In the data rows, zero lies at 4.5, halfway between 4 and 5.
Here are some rows, each followed by its group. Rows of different groups can look alike.
array([2, 6, 4, 4, 7, 2, 3, 5, 7, 4, 7, 6, 4, 3, 3, 3, 2, 7, 5, 6, 4, 8,
       4, 6, 4, 4, 4, 3, 3, 6, 6, 6, 3, 5, 3, 2, 4, 4, 5, 3, 5, 6, 3, 4,
       6, 3, 5, 8, 2, 6, 4, 6, 3, 5, 6, 4]) hg
array([5, 7, 3, 5, 2, 4, 5, 2, 2, 4, 6, 6, 3, 3, 5, 6, 3, 5, 6, 6, 2, 5,
       5, 6, 2, 2, 5, 4, 5, 4, 5, 6, 2, 5, 2, 5, 4, 4, 5, 2, 4, 5, 4, 7,
       4, 6, 3, 3, 5, 3, 4, 4, 4, 5, 6, 8]) ph
array([8, 3, 8, 5, 4, 7, 3, 6, 5, 6, 2, 2, 4, 4, 4, 4, 6, 3, 6, 2, 6, 3,
       4, 2, 5, 6, 7, 3, 6, 3, 4, 3, 4, 4, 4, 4, 4, 5, 4, 6, 6, 1, 7, 6,
       4, 6, 2, 3, 6, 5, 4, 5, 6, 6, 6, 3]) ph
array([4, 7, 3, 3, 3, 3, 4, 1, 3, 5, 7, 7, 4, 2, 6, 6, 2, 6, 6, 6, 2, 6,
       5, 7, 2, 2, 6, 4, 3, 4, 7, 7, 2, 6, 3, 4, 4, 3, 6, 2, 4, 5, 5, 7,
       4, 5, 4, 4, 3, 5, 4, 5, 2, 5, 7, 7]) ll
array([5, 2, 4, 6, 4, 4, 8, 4, 6, 4, 2, 5, 5, 4, 5, 1, 5, 5, 3, 5, 6, 3,
       8, 2, 6, 7, 3, 5, 5, 5, 3, 3, 5, 3, 5, 6, 5, 6, 4, 7, 5, 4, 3, 3,
       6, 4, 5, 6, 4, 5, 6, 4, 4, 3, 4, 3]) dd
array([4, 5, 1, 4, 4, 7, 4, 3, 3, 4, 6, 5, 7, 6, 6, 7, 6, 5, 4, 4, 2, 4,
       5, 6, 5, 4, 5, 8, 4, 4, 5, 6, 6, 6, 6, 7, 6, 4, 4, 4, 4, 7, 7, 3,
       2, 6, 6, 3, 5, 4, 3, 4, 4, 3, 5, 4]) lq
array([5, 1, 4, 5, 5, 5, 6, 4, 5, 4, 3, 4, 6, 5, 6, 2, 6, 5, 3, 3, 6, 3,
       7, 2, 7, 7, 4, 5, 4, 4, 4, 4, 7, 4, 7, 6, 5, 6, 4, 8, 4, 5, 5, 2,
       4, 5, 6, 5, 5, 5, 4, 5, 4, 3, 4, 2]) dd
array([7, 3, 8, 5, 5, 5, 3, 7, 7, 5, 3, 3, 4, 4, 4, 3, 6, 5, 6, 3, 6, 5,
       4, 2, 6, 7, 6, 2, 6, 3, 4, 2, 3, 4, 5, 3, 3, 5, 5, 6, 5, 2, 5, 5,
       5, 5, 3, 5, 6, 7, 4, 5, 5, 6, 5, 3]) nm
array([2, 4, 4, 6, 5, 3, 5, 3, 7, 2, 6, 6, 5, 3, 4, 2, 3, 8, 4, 6, 6, 6,
       7, 3, 6, 6, 4, 3, 3, 6, 5, 6, 5, 4, 5, 3, 4, 4, 4, 4, 5, 6, 2, 2,
       6, 3, 6, 7, 2, 7, 4, 6, 3, 4, 5, 3]) dd
array([6, 5, 8, 5, 5, 5, 3, 6, 7, 6, 4, 4, 3, 3, 3, 3, 4, 5, 7, 4, 6, 6,
       3, 2, 4, 5, 5, 1, 6, 3, 4, 2, 2, 5, 3, 2, 3, 4, 5, 4, 6, 1, 5, 6,
       5, 4, 3, 5, 4, 6, 4, 5, 5, 6, 6, 4]) fp
array([6, 4, 8, 4, 5, 6, 2, 6, 7, 6, 4, 4, 4, 2, 3, 3, 5, 5, 7, 3, 6, 6,
       3, 2, 5, 6, 6, 2, 5, 4, 5, 2, 2, 5, 4, 2, 3, 4, 5, 4, 5, 1, 5, 5,
       4, 4, 4, 5, 5, 7, 5, 5, 4, 6, 6, 3]) nm
array([5, 4, 2, 4, 3, 7, 4, 3, 1, 3, 5, 4, 6, 7, 6, 7, 7, 4, 4, 4, 2, 3,
       4, 7, 5, 3, 5, 7, 3, 3, 5, 6, 7, 6, 6, 8, 6, 4, 4, 4, 4, 7, 7, 4,
       2, 6, 5, 2, 6, 4, 4, 5, 5, 3, 4, 4]) lq
array([6, 3, 3, 5, 3, 8, 4, 4, 2, 3, 5, 3, 6, 6, 6, 7, 7, 2, 2, 3, 3, 2,
       5, 6, 5, 3, 5, 8, 4, 3, 4, 6, 7, 5, 6, 7, 6, 4, 3, 5, 4, 6, 7, 5,
       2, 6, 5, 2, 8, 3, 4, 5, 5, 3, 4, 5]) ph
array([6, 4, 2, 5, 3, 7, 4, 3, 2, 1, 5, 3, 6, 6, 5, 7, 7, 3, 3, 3, 3, 2,
       4, 6, 5, 3, 6, 7, 4, 2, 4, 6, 6, 5, 6, 6, 6, 3, 2, 5, 4, 6, 6, 6,
       2, 7, 5, 2, 7, 3, 3, 5, 6, 4, 4, 5]) ph
array([5, 4, 4, 6, 3, 5, 6, 5, 3, 4, 2, 2, 3, 8, 3, 5, 6, 2, 1, 5, 7, 2,
       5, 6, 4, 4, 2, 6, 5, 6, 1, 5, 7, 3, 6, 7, 5, 6, 3, 6, 6, 5, 3, 5,
       6, 5, 5, 4, 7, 1, 5, 3, 8, 4, 1, 5]) lq
array([1, 3, 4, 4, 7, 2, 3, 5, 6, 5, 6, 5, 6, 4, 3, 3, 4, 6, 4, 5, 4, 6,
       4, 4, 7, 5, 2, 5, 3, 7, 6, 5, 6, 5, 6, 4, 4, 5, 5, 5, 4, 6, 4, 2,
       5, 2, 7, 7, 2, 6, 5, 5, 4, 4, 5, 3]) lq
array([3, 7, 3, 6, 3, 3, 7, 1, 5, 3, 4, 6, 3, 3, 5, 4, 3, 8, 4, 7, 5, 5,
       7, 5, 3, 4, 4, 3, 4, 5, 4, 7, 3, 4, 2, 5, 4, 4, 5, 2, 5, 6, 2, 5,
       6, 5, 4, 6, 4, 4, 4, 5, 3, 5, 5, 6]) dd
array([5, 1, 4, 5, 4, 5, 6, 5, 4, 4, 3, 3, 6, 5, 6, 3, 6, 2, 2, 4, 5, 2,
       5, 3, 6, 6, 2, 8, 5, 5, 3, 3, 8, 4, 7, 7, 6, 6, 4, 7, 3, 5, 4, 3,
       4, 5, 6, 4, 5, 3, 6, 2, 5, 3, 2, 3]) lq
array([5, 3, 1, 6, 3, 7, 4, 3, 3, 1, 5, 3, 7, 7, 5, 6, 8, 4, 2, 2, 4, 2,
       6, 5, 7, 5, 5, 7, 3, 3, 4, 6, 7, 5, 8, 7, 5, 4, 3, 6, 4, 7, 6, 4,
       2, 7, 5, 3, 7, 4, 3, 6, 5, 5, 3, 3]) dd
array([6, 4, 8, 5, 5, 5, 4, 6, 7, 6, 3, 4, 3, 3, 4, 3, 4, 5, 6, 4, 6, 5,
       4, 2, 5, 6, 6, 2, 6, 4, 4, 2, 3, 4, 4, 2, 3, 5, 5, 5, 6, 1, 4, 6,
       6, 4, 3, 5, 5, 6, 5, 5, 4, 5, 5, 4]) fp
array([2, 5, 5, 3, 7, 3, 3, 5, 7, 5, 7, 7, 6, 2, 4, 2, 2, 8, 6, 5, 5, 8,
       4, 4, 5, 5, 5, 2, 3, 5, 8, 5, 3, 5, 3, 1, 4, 4, 6, 3, 5, 5, 4, 4,
       4, 3, 5, 9, 1, 8, 5, 5, 2, 6, 7, 3]) ll
array([4, 6, 6, 3, 6, 3, 4, 6, 4, 8, 5, 6, 3, 5, 5, 4, 2, 3, 5, 7, 4, 6,
       1, 5, 3, 3, 2, 5, 7, 7, 5, 2, 4, 4, 3, 4, 5, 6, 6, 4, 3, 3, 3, 6,
       7, 3, 4, 5, 2, 3, 6, 2, 4, 4, 5, 6]) fp
array([1, 4, 3, 4, 5, 4, 4, 4, 6, 4, 7, 6, 7, 3, 5, 3, 4, 8, 6, 5, 4, 7,
       6, 3, 7, 6, 5, 4, 2, 5, 7, 5, 4, 6, 5, 3, 5, 3, 5, 4, 4, 6, 5, 2,
       5, 3, 6, 7, 2, 8, 4, 6, 2, 4, 6, 2]) ll
array([1, 5, 3, 3, 6, 3, 4, 4, 7, 4, 7, 6, 7, 3, 4, 3, 4, 7, 5, 6, 4, 6,
       5, 4, 6, 4, 4, 5, 3, 6, 6, 5, 5, 6, 6, 4, 5, 3, 5, 4, 4, 7, 4, 1,
       5, 3, 6, 7, 2, 6, 5, 6, 3, 4, 5, 3]) lq
array([2, 4, 3, 5, 5, 3, 5, 3, 7, 3, 6, 6, 6, 2, 4, 3, 3, 9, 5, 5, 5, 6,
       7, 3, 6, 6, 5, 4, 3, 5, 6, 6, 4, 4, 5, 3, 4, 4, 4, 4, 5, 6, 3, 2,
       5, 3, 6, 7, 2, 7, 4, 6, 2, 5, 5, 3]) dd
array([2, 7, 2, 4, 4, 2, 6, 2, 4, 4, 7, 7, 3, 3, 5, 5, 2, 6, 5, 8, 3, 6,
       5, 7, 2, 2, 3, 5, 3, 6, 6, 7, 3, 5, 3, 4, 5, 4, 5, 2, 3, 7, 2, 5,
       5, 4, 4, 5, 3, 3, 5, 5, 3, 4, 6, 7]) lq
array([2, 6, 5, 5, 7, 3, 3, 5, 7, 3, 6, 6, 4, 3, 2, 4, 3, 7, 5, 5, 5, 8,
       4, 5, 5, 5, 5, 2, 3, 6, 6, 6, 3, 4, 4, 1, 3, 4, 4, 3, 5, 5, 4, 4,
       5, 3, 5, 7, 3, 7, 4, 7, 4, 6, 5, 3]) hg
array([5, 5, 5, 6, 5, 3, 4, 6, 6, 4, 3, 3, 2, 6, 1, 5, 4, 4, 3, 4, 7, 5,
       4, 5, 3, 4, 4, 2, 4, 7, 2, 5, 4, 3, 4, 3, 4, 5, 4, 4, 7, 5, 3, 5,
       6, 4, 4, 5, 6, 3, 5, 5, 8, 6, 3, 5]) hg
array([7, 6, 8, 4, 5, 5, 4, 6, 6, 7, 3, 4, 3, 3, 4, 4, 3, 4, 7, 4, 6, 6,
       3, 3, 3, 6, 6, 2, 7, 3, 5, 3, 2, 4, 2, 2, 3, 5, 5, 4, 5, 1, 5, 7,
       6, 5, 3, 4, 5, 5, 4, 4, 5, 5, 6, 5]) fp
array([4, 6, 3, 4, 3, 3, 7, 1, 4, 5, 6, 8, 3, 1, 6, 4, 2, 7, 6, 7, 2, 6,
       6, 4, 3, 4, 5, 3, 5, 3, 7, 6, 1, 5, 2, 3, 5, 4, 6, 2, 4, 4, 4, 6,
       5, 4, 4, 5, 3, 5, 4, 4, 2, 5, 7, 7]) ll
array([5, 2, 3, 5, 4, 8, 3, 4, 4, 2, 5, 3, 7, 6, 5, 5, 9, 4, 2, 1, 4, 2,
       5, 4, 7, 5, 6, 7, 3, 3, 4, 5, 7, 5, 8, 6, 5, 4, 3, 6, 5, 6, 7, 3,
       2, 5, 6, 3, 7, 5, 3, 6, 5, 4, 3, 2]) nm
array([3, 6, 3, 5, 4, 2, 7, 1, 5, 5, 5, 8, 3, 1, 6, 3, 2, 7, 5, 8, 3, 6,
       6, 5, 2, 4, 4, 3, 5, 5, 6, 6, 2, 5, 2, 4, 4, 4, 6, 2, 4, 4, 3, 5,
       6, 4, 3, 6, 2, 4, 4, 4, 2, 4, 6, 7]) fp
array([7, 3, 3, 6, 3, 8, 4, 3, 3, 2, 5, 3, 6, 6, 6, 7, 7, 3, 3, 1, 3, 2,
       5, 5, 6, 4, 6, 6, 4, 2, 4, 6, 5, 4, 6, 6, 5, 4, 3, 5, 5, 5, 7, 6,
       2, 6, 4, 2, 8, 4, 2, 6, 5, 4, 4, 4]) ph
array([4, 8, 3, 5, 3, 3, 4, 2, 3, 5, 6, 6, 2, 3, 5, 6, 2, 5, 6, 7, 3, 6,
       4, 6, 1, 2, 5, 3, 4, 4, 6, 7, 1, 5, 2, 4, 4, 3, 6, 1, 5, 5, 4, 7,
       5, 5, 2, 4, 4, 3, 4, 5, 3, 6, 7, 8]) hg
array([5, 2, 5, 4, 4, 6, 5, 4, 5, 5, 4, 5, 7, 4, 7, 3, 6, 4, 5, 3, 4, 4,
       5, 2, 6, 6, 5, 6, 5, 3, 6, 2, 5, 5, 6, 5, 5, 5, 5, 7, 4, 3, 6, 3,
       3, 4, 6, 4, 4, 6, 4, 4, 2, 3, 5, 3]) ll
array([6, 3, 5, 7, 4, 4, 5, 5, 6, 3, 2, 1, 4, 7, 1, 3, 7, 3, 2, 3, 8, 3,
       7, 4, 6, 7, 4, 3, 4, 6, 1, 5, 6, 3, 6, 4, 3, 6, 3, 6, 6, 5, 3, 4,
       5, 5, 5, 5, 6, 4, 5, 6, 8, 6, 2, 3]) dd
array([6, 3, 5, 6, 4, 5, 5, 6, 5, 3, 3, 2, 4, 7, 2, 4, 7, 4, 2, 2, 8, 2,
       7, 4, 6, 6, 4, 4, 4, 5, 2, 5, 7, 3, 6, 5, 3, 5, 3, 5, 6, 6, 3, 3,
       4, 5, 5, 5, 7, 4, 5, 6, 7, 5, 3, 2]) dd
array([5, 3, 4, 5, 5, 5, 5, 6, 4, 3, 2, 2, 4, 8, 3, 5, 6, 3, 1, 4, 7, 2,
       6, 5, 5, 4, 2, 6, 4, 6, 1, 5, 8, 3, 7, 7, 5, 5, 3, 6, 6, 6, 3, 3,
       5, 5, 5, 4, 7, 3, 6, 4, 8, 4, 1, 4]) lq
array([1, 5, 4, 4, 6, 2, 3, 5, 6, 4, 7, 5, 5, 5, 3, 4, 3, 6, 4, 6, 4, 7,
       4, 6, 5, 4, 3, 5, 2, 7, 5, 6, 5, 5, 5, 3, 4, 4, 4, 4, 5, 7, 3, 3,
       5, 3, 6, 7, 2, 5, 5, 6, 4, 5, 4, 4]) lq
array([5, 4, 5, 5, 4, 6, 7, 3, 4, 5, 5, 6, 6, 2, 8, 2, 4, 6, 6, 5, 4, 4,
       6, 2, 6, 6, 5, 5, 5, 3, 5, 3, 4, 4, 4, 5, 6, 5, 5, 6, 3, 3, 5, 4,
       5, 4, 4, 4, 3, 6, 5, 3, 2, 3, 5, 4]) ll
array([3, 5, 6, 2, 7, 4, 2, 7, 4, 8, 7, 7, 6, 4, 6, 5, 3, 5, 6, 6, 2, 6,
       1, 5, 4, 4, 5, 5, 5, 5, 8, 2, 4, 6, 5, 4, 5, 4, 7, 4, 4, 3, 6, 5,
       5, 3, 4, 5, 2, 6, 5, 2, 2, 4, 6, 5]) ll
array([6, 2, 6, 4, 6, 5, 5, 6, 6, 6, 3, 4, 5, 4, 6, 2, 5, 3, 5, 4, 5, 3,
       4, 1, 6, 7, 4, 5, 6, 5, 4, 1, 5, 3, 6, 4, 4, 6, 5, 7, 4, 1, 5, 3,
       5, 4, 5, 5, 4, 5, 6, 2, 4, 3, 4, 3]) nm
array([4, 3, 4, 6, 5, 2, 7, 6, 6, 4, 2, 3, 3, 6, 2, 3, 4, 4, 2, 5, 8, 3,
       6, 5, 4, 5, 1, 4, 5, 8, 1, 4, 6, 3, 5, 5, 4, 6, 4, 6, 6, 5, 1, 4,
       6, 4, 5, 6, 5, 2, 6, 3, 7, 4, 2, 4]) fp
array([6, 3, 4, 5, 4, 5, 6, 6, 3, 3, 2, 2, 4, 8, 3, 6, 5, 2, 1, 4, 5, 2,
       5, 6, 3, 3, 2, 6, 5, 6, 1, 5, 7, 3, 6, 7, 5, 5, 4, 6, 6, 6, 3, 4,
       5, 5, 5, 4, 7, 1, 5, 3, 8, 4, 2, 6]) lq
array([4, 4, 4, 5, 4, 2, 7, 6, 5, 4, 2, 3, 3, 7, 3, 4, 4, 3, 1, 6, 7, 3,
       5, 6, 3, 4, 1, 5, 6, 7, 2, 5, 5, 3, 4, 6, 5, 6, 4, 5, 5, 6, 2, 5,
       6, 4, 4, 4, 5, 1, 6, 3, 7, 4, 2, 6]) lq
array([4, 6, 6, 2, 5, 5, 4, 6, 2, 8, 6, 6, 4, 4, 7, 6, 3, 3, 7, 6, 2, 5,
       1, 5, 2, 3, 4, 6, 6, 4, 6, 3, 4, 5, 2, 5, 6, 5, 6, 3, 3, 2, 6, 6,
       5, 4, 3, 3, 3, 3, 5, 2, 3, 4, 6, 7]) ph
array([3, 7, 5, 2, 7, 4, 2, 6, 3, 7, 6, 5, 4, 6, 3, 7, 3, 3, 5, 5, 3, 6,
       1, 7, 3, 2, 4, 6, 4, 6, 6, 5, 5, 5, 4, 4, 5, 4, 5, 2, 4, 5, 6, 6,
       5, 4, 4, 5, 4, 3, 5, 3, 5, 5, 5, 6]) hg
array([7, 6, 7, 5, 4, 7, 5, 5, 5, 5, 3, 4, 3, 3, 5, 4, 4, 4, 7, 4, 6, 5,
       4, 3, 3, 5, 6, 2, 6, 3, 4, 4, 2, 3, 2, 3, 4, 4, 4, 4, 5, 2, 5, 7,
       6, 5, 2, 3, 5, 5, 4, 4, 5, 6, 6, 5]) ph
array([2, 3, 4, 4, 7, 3, 2, 5, 7, 4, 6, 5, 6, 5, 3, 4, 5, 6, 4, 4, 4, 6,
       4, 4, 7, 5, 5, 5, 2, 6, 6, 5, 6, 5, 6, 4, 3, 4, 5, 5, 4, 5, 5, 2,
       4, 3, 6, 7, 3, 7, 5, 7, 4, 5, 5, 2]) nm
array([6, 3, 4, 4, 3, 8, 2, 5, 4, 3, 5, 2, 6, 6, 5, 6, 9, 2, 3, 1, 4, 2,
       4, 4, 6, 4, 6, 7, 4, 2, 4, 5, 6, 5, 7, 5, 5, 4, 3, 5, 5, 5, 8, 5,
       2, 6, 4, 2, 8, 5, 3, 6, 6, 5, 3, 3]) nm
array([5, 4, 4, 4, 4, 7, 1, 5, 4, 3, 6, 3, 7, 6, 4, 6, 8, 4, 4, 1, 3, 4,
       4, 6, 7, 4, 7, 5, 3, 4, 6, 6, 5, 6, 7, 5, 4, 3, 4, 5, 5, 5, 8, 4,
       2, 6, 5, 4, 6, 6, 3, 7, 5, 5, 4, 2]) nm
array([3, 5, 5, 2, 6, 4, 5, 6, 3, 8, 5, 5, 4, 6, 5, 6, 3, 2, 5, 6, 3, 5,
       2, 6, 3, 2, 3, 7, 6, 6, 5, 3, 5, 5, 4, 6, 5, 6, 6, 4, 3, 4, 5, 6,
       5, 3, 5, 4, 4, 2, 6, 1, 4, 4, 4, 7]) lq
array([5, 4, 3, 4, 5, 7, 1, 4, 5, 4, 6, 4, 7, 6, 5, 6, 8, 5, 5, 1, 3, 4,
       4, 5, 7, 5, 7, 5, 4, 3, 6, 5, 5, 6, 7, 5, 4, 3, 4, 6, 5, 5, 9, 4,
       2, 6, 5, 4, 5, 7, 3, 7, 4, 4, 5, 2]) nm
Which 4 groups are nearest to each row below, nearest first, going by the distance to the centre of the group?
array([7, 3, 8, 5, 5, 6, 3, 7, 7, 6, 3, 3, 4, 3, 4, 3, 5, 4, 6, 3, 7, 5,
       3, 2, 6, 7, 6, 2, 6, 4, 4, 2, 3, 4, 4, 3, 3, 5, 5, 6, 5, 1, 6, 5,
       5, 5, 3, 5, 5, 7, 4, 6, 5, 6, 5, 3]) >> fp nm ph dd
array([7, 2, 6, 4, 5, 6, 6, 6, 4, 5, 2, 3, 6, 6, 6, 3, 7, 3, 4, 3, 6, 2,
       5, 1, 6, 7, 4, 5, 7, 3, 3, 1, 6, 4, 6, 6, 5, 6, 5, 7, 5, 2, 5, 4,
       4, 5, 5, 4, 6, 5, 5, 2, 6, 3, 4, 3]) >> nm dd ph lq
array([5, 6, 5, 3, 5, 4, 4, 7, 2, 8, 5, 4, 3, 5, 5, 7, 3, 2, 6, 6, 2, 4,
       1, 6, 1, 2, 2, 6, 6, 6, 4, 3, 5, 4, 2, 5, 6, 5, 6, 4, 3, 3, 4, 6,
       6, 4, 4, 3, 4, 2, 5, 2, 5, 4, 5, 7]) >> fp ph lq hg
array([6, 6, 6, 5, 4, 5, 3, 4, 6, 4, 5, 4, 4, 3, 3, 4, 5, 6, 7, 3, 6, 6,
       5, 4, 5, 6, 7, 1, 4, 3, 5, 5, 1, 4, 3, 1, 3, 3, 4, 3, 6, 4, 5, 6,
       4, 5, 3, 5, 5, 7, 3, 8, 5, 7, 6, 4]) >> hg fp nm ll
array([7, 4, 8, 4, 5, 6, 3, 7, 6, 6, 4, 3, 4, 4, 3, 4, 6, 3, 6, 2, 5, 5,
       3, 3, 5, 6, 6, 3, 6, 3, 5, 3, 4, 5, 4, 3, 3, 5, 5, 5, 6, 1, 7, 6,
       4, 5, 3, 4, 6, 6, 5, 5, 6, 6, 6, 4]) >> nm fp ph hg
array([5, 6, 3, 6, 1, 4, 6, 1, 3, 2, 5, 5, 4, 3, 5, 6, 4, 6, 4, 6, 4, 4,
       6, 5, 3, 4, 6, 4, 4, 3, 5, 7, 2, 4, 2, 5, 4, 3, 4, 3, 5, 6, 4, 6,
       4, 7, 3, 4, 5, 4, 4, 5, 3, 5, 5, 6]) >> ph hg ll dd
array([5, 4, 4, 3, 3, 7, 2, 4, 4, 4, 6, 4, 7, 5, 6, 6, 7, 5, 5, 2, 2, 4,
       4, 5, 7, 4, 7, 6, 4, 3, 6, 4, 5, 6, 7, 5, 5, 3, 5, 6, 4, 5, 9, 4,
       2, 6, 6, 2, 6, 6, 3, 5, 3, 4, 5, 3]) >> nm ph ll lq
array([2, 7, 4, 2, 6, 3, 3, 6, 2, 7, 6, 5, 4, 6, 4, 7, 3, 4, 5, 7, 3, 6,
       1, 7, 2, 2, 3, 6, 4, 7, 6, 5, 5, 5, 3, 5, 5, 4, 5, 2, 3, 5, 4, 5,
       5, 4, 5, 4, 3, 3, 5, 2, 4, 4, 5, 6]) >> hg lq ll fp
array([6, 2, 4, 4, 4, 7, 6, 4, 3, 6, 4, 5, 6, 4, 8, 4, 5, 3, 5, 4, 3, 3,
       4, 3, 5, 5, 5, 8, 7, 3, 4, 2, 5, 5, 4, 6, 7, 5, 5, 7, 3, 3, 6, 4,
       4, 4, 5, 3, 5, 4, 5, 2, 4, 3, 4, 5]) >> ph lq nm ll
array([6, 5, 2, 4, 3, 7, 3, 4, 2, 3, 6, 4, 5, 6, 5, 8, 6, 3, 4, 3, 3, 3,
       4, 7, 4, 3, 6, 6, 4, 3, 4, 7, 5, 5, 6, 5, 5, 4, 3, 4, 5, 7, 7, 6,
       2, 7, 5, 2, 7, 3, 3, 5, 5, 5, 4, 5]) >> ph lq nm dd
Which 4 groups are nearest to each row below, nearest first, going by the distance to the group's nearest row?
array([4, 6, 2, 4, 4, 6, 3, 3, 2, 4, 7, 4, 6, 6, 5, 8, 6, 4, 4, 4, 2, 4,
       4, 8, 5, 2, 5, 7, 3, 4, 5, 7, 6, 6, 6, 6, 5, 4, 5, 3, 4, 8, 6, 4,
       2, 6, 6, 3, 6, 3, 3, 5, 5, 4, 5, 5]) >> lq ph nm dd
Which 4 groups are nearest to each row below, nearest first, going by the average distance to the group's rows?
array([2, 5, 5, 3, 7, 3, 4, 5, 6, 5, 7, 7, 6, 2, 5, 2, 3, 8, 6, 5, 4, 8,
       4, 4, 6, 6, 5, 3, 3, 5, 8, 5, 3, 6, 4, 2, 4, 4, 6, 3, 4, 4, 4, 4,
       6, 2, 5, 8, 1, 8, 5, 5, 2, 5, 7, 3]) >> ll hg fp dd
array([5, 3, 4, 6, 4, 3, 6, 5, 5, 2, 2, 2, 3, 6, 2, 3, 5, 3, 2, 4, 8, 3,
       7, 4, 5, 6, 3, 3, 4, 6, 1, 5, 6, 2, 6, 5, 4, 6, 3, 6, 6, 5, 1, 4,
       6, 5, 5, 5, 6, 3, 5, 5, 7, 5, 2, 3]) >> dd lq fp nm
array([6, 2, 6, 4, 5, 5, 5, 6, 5, 7, 4, 4, 6, 4, 6, 4, 5, 3, 5, 3, 5, 4,
       4, 2, 6, 6, 5, 6, 6, 5, 5, 2, 5, 5, 6, 5, 5, 5, 5, 7, 3, 2, 6, 4,
       4, 4, 6, 5, 5, 6, 5, 3, 3, 3, 4, 3]) >> nm ll fp dd
array([5, 1, 4, 4, 5, 5, 6, 5, 4, 5, 3, 4, 6, 6, 6, 4, 6, 3, 2, 4, 5, 2,
       5, 4, 6, 6, 3, 7, 6, 5, 3, 3, 8, 4, 7, 7, 6, 6, 3, 8, 4, 4, 5, 2,
       5, 5, 6, 5, 5, 3, 5, 3, 5, 3, 2, 3]) >> lq dd nm ph
Which 5 groups are nearest to each row below, nearest first, going by the average distance to the group's rows?
array([2, 4, 4, 6, 5, 2, 5, 3, 7, 3, 5, 6, 5, 2, 4, 2, 3, 8, 5, 5, 6, 6,
       6, 3, 6, 7, 5, 3, 3, 5, 6, 5, 4, 4, 5, 2, 4, 4, 4, 4, 4, 5, 2, 2,
       6, 3, 6, 8, 2, 7, 5, 6, 3, 5, 5, 3]) >> dd ll hg fp nm
Which 5 groups are nearest to each row below, nearest first, going by the distance to the centre of the group?
array([6, 3, 6, 6, 4, 6, 5, 7, 4, 4, 1, 1, 4, 7, 4, 5, 7, 1, 2, 4, 6, 1,
       5, 4, 5, 5, 3, 6, 6, 5, 1, 3, 7, 3, 6, 6, 4, 6, 3, 6, 6, 4, 4, 5,
       4, 6, 4, 2, 7, 2, 5, 3, 8, 5, 2, 4]) >> lq ph dd nm fp
array([4, 6, 2, 5, 2, 4, 6, 1, 3, 2, 5, 6, 3, 4, 4, 6, 4, 6, 4, 6, 5, 5,
       7, 7, 2, 3, 5, 4, 3, 4, 4, 8, 3, 5, 3, 5, 3, 3, 4, 2, 5, 7, 3, 6,
       5, 6, 3, 4, 5, 4, 4, 6, 4, 5, 6, 7]) >> hg ph lq dd ll
array([6, 1, 6, 4, 5, 7, 5, 6, 4, 5, 3, 3, 6, 5, 7, 4, 6, 2, 4, 3, 4, 2,
       4, 2, 6, 6, 4, 7, 6, 4, 4, 2, 7, 4, 7, 6, 6, 6, 4, 7, 4, 3, 6, 3,
       4, 4, 6, 3, 5, 4, 5, 2, 5, 3, 3, 3]) >> nm lq ph dd fp
Which 5 groups are nearest to each row below, nearest first, going by the distance to the group's nearest row?
array([4, 3, 4, 5, 4, 3, 7, 6, 5, 3, 2, 3, 3, 7, 3, 4, 4, 3, 2, 6, 7, 3,
       6, 6, 3, 4, 1, 5, 5, 7, 1, 5, 6, 3, 4, 7, 5, 6, 3, 6, 6, 6, 2, 4,
       6, 4, 4, 4, 6, 1, 6, 3, 7, 4, 1, 5]) >> lq fp hg dd nm
array([1, 4, 4, 3, 6, 4, 2, 4, 7, 5, 7, 6, 7, 4, 4, 3, 4, 8, 6, 4, 4, 7,
       5, 4, 7, 5, 6, 5, 3, 5, 7, 5, 5, 6, 6, 3, 4, 3, 5, 5, 4, 5, 6, 2,
       4, 2, 6, 7, 2, 8, 4, 6, 2, 5, 6, 2]) >> ll nm lq dd hg
array([4, 7, 3, 4, 3, 4, 5, 2, 2, 4, 6, 6, 3, 3, 5, 7, 3, 6, 5, 6, 2, 5,
       4, 7, 2, 2, 5, 4, 3, 4, 6, 7, 3, 5, 2, 4, 4, 3, 5, 1, 4, 5, 4, 7,
       4, 6, 4, 4, 4, 3, 4, 5, 3, 5, 7, 8]) >> ph hg ll lq dd
array([4, 6, 5, 2, 5, 5, 4, 6, 3, 9, 6, 6, 4, 4, 7, 6, 2, 3, 7, 6, 2, 5,
       1, 5, 2, 2, 4, 6, 6, 4, 6, 3, 4, 5, 2, 5, 6, 4, 7, 4, 3, 2, 6, 7,
       5, 4, 3, 3, 3, 4, 4, 2, 3, 3, 5, 7]) >> ph lq ll fp hg
array([2, 4, 5, 4, 6, 3, 1, 6, 7, 4, 7, 5, 5, 5, 2, 3, 5, 6, 4, 3, 5, 6,
       5, 5, 7, 5, 5, 4, 2, 6, 6, 6, 5, 4, 6, 3, 4, 4, 5, 5, 5, 5, 5, 2,
       4, 4, 6, 7, 3, 6, 5, 8, 4, 6, 5, 2]) >> nm lq hg ll dd
